Some points, one per row:
[-54 -60 -26 -46  15  17  59  55  29  21  29   2  -8 -10 -24]
[ 31  52  52  43  17 -28 -50 -23 -48 -47 -16  14  -8  24 -13]
[ 39  52  -7  52   9 -28 -42 -40 -23  12  35 -11 -67  -2  21]
[ 31  32  32  19  29 -12 -50 -17 -24 -38 -20  16   6  19 -22]
[ 50  41  22  26  24 -28 -39 -51 -14   2 -21   5 -22   5   1]
[ 31  52  52  43   9 -19 -42 -32 -40 -64   1 -11   9 -10  21]
[ 39  27   1 -16   9 -53  34  -6 -23  46 -33 -45   9  57 -47]
[-29  35 -33  52 -42  -2 -50 -15  36  -5 -50  14  18  15  55]
[-63 -58 -33 -25  -8  23  51  62  28  46 -41  14  26  -2 -21]
[-11  38  -8  45 -35 -16 -44 -17  28 -16 -50  21   9  13  44]
[-46 -67 -50 -33  -8  31  68  11  53  38 -16   6  26  15 -30]
[ 31  52  52  43  -8 -28  -8 -49 -57 -47   1  14 -33  15  21]
[ 25   3 -37 -10  41 -15  -1 -26  15  27  26 -22 -27  31 -31]
[ 15   3  36  27  28 -36   6 -22 -18   0 -17  -3  -1 -21   4]
[ 48  35  61   9  26  23 -34 -49 -57 -30 -33   6 -25 -10  30]
Then 22 other points, each followed by its number:
[ 48  52  44  18 -25 -28 -42 -57 -40 -13 -16   6   1  24  30] 0
[ 34  20  30   9  13  23 -36 -44 -26 -26 -35  17 -13   5  30] 1
[-25  -7 -18 -40 -25 -17 -16  53  23   4  37 -23  41  15  -3] 2
[ -9 -17 -19  -3  -1  29   6  33  33  14  15   8  -6 -42 -42] 3
[ 23   3  -6  40  36 -27  -1 -16  -7  -9 -13 -32  -4  24 -11] 4
[-14 -39 -58  19  -5   2  56  53 -19  35 -32  21  22 -36  -5] 5
[  9  26  -3   5 -14  18 -44 -51   1 -11  35 -11  12 -20  49] 6
[ 56 -50 -16  26  -8 -53 -42  45  11 -30   1  23  43 -36  30] 7
[ 31  18  52  18 -50 -36 -50   2  -6 -30 -33 -11   1  41  55] 8
[ 56  16 -17   7  41 -35  -1 -44   4  18  18 -13 -20  23 -53] 9
[-12  27  44  26 -59 -36 -25 -23   2  46 -16  65   1  15 -55] 10
[  4 -40 -21 -16  19 -17  -7  29  21  -5  36  21 -22  30 -31] 11
[-37  44 -24  43 -50  23 -50 -40  11  55  27   6 -16 -19  30] 12
[ 48  52  44  35  17 -11 -50   2 -48 -39 -24 -37 -16   7  21] 13
[ 39  44  61  35   9  -2 -17 -49 -57 -47 -33 -11  -8  15  21] 14
[ -3 -67 -41 -50 -25  65  34  19  36  46  44  -3 -41 -19   4] 15
[-12  18 -24  60 -50 -11 -50  45  19  46 -41  14  26 -36  -4] 16
[ 39  52  35  52  26 -28 -50 -49 -40 -30 -16   6   9   7 -13] 17
[-18   6  46 -12 -14  12 -40   2 -38  11  35 -36  47 -18  17] 18
[-12   1 -24 -42 -16 -28 -42  62  36  -5  44 -54  43  24  13] 19
[ -8 -35 -56  -2 -25  19 -24 -16  57 -13 -28  50  20  51  10] 20
[-29  52 -16 -59  17  15  43   2  53 -56  27  -3 -50  41 -38] 21
Which of these numbered points is nearest to each point below, looking only along the 3 directions in which the first points spread most? Its number follows each.
[  5  18 -33 -50  -8 -11   9  36  53 -30 -58  23  35 -44  55] > 20
[-46 -58 -58 -25  -8  48  60  36  19  55  10   6 -25  24 -38] > 15
[-16  15  41   8 -10   9 -35  -9 -32  20  35 -40  23 -29  19] > 18
[  1  15  -4 -24 -10 -15 -44  37  14 -16  26 -40  26  17  17] > 10
[-12 -58 -46 -50 -14  52  39  30  36  46  39  -1 -35 -19  -9] > 15
[-50 -42 -41 -34  36  33  48  27  20  21  14   4 -27   7 -16] > 15
[-20  44  -7  47 -31  21 -42 -45  -5  30   9   1 -14 -17  25] > 6
[ 48  52  44  35 -16   6 -50 -23 -48   4 -33  23 -50 -10  21] > 0
[-54 -67 -41   1 -25 -11  68  53  45  21  35  -3   9   7 -38] > 15
[-19 -56 -43 -10  13  22  25  38  53 -10  -1  -7 -19  26 -12] > 5
[ 41  13  43  13 -15   2 -20 -34 -22 -13 -24   5 -23  19  13] > 1
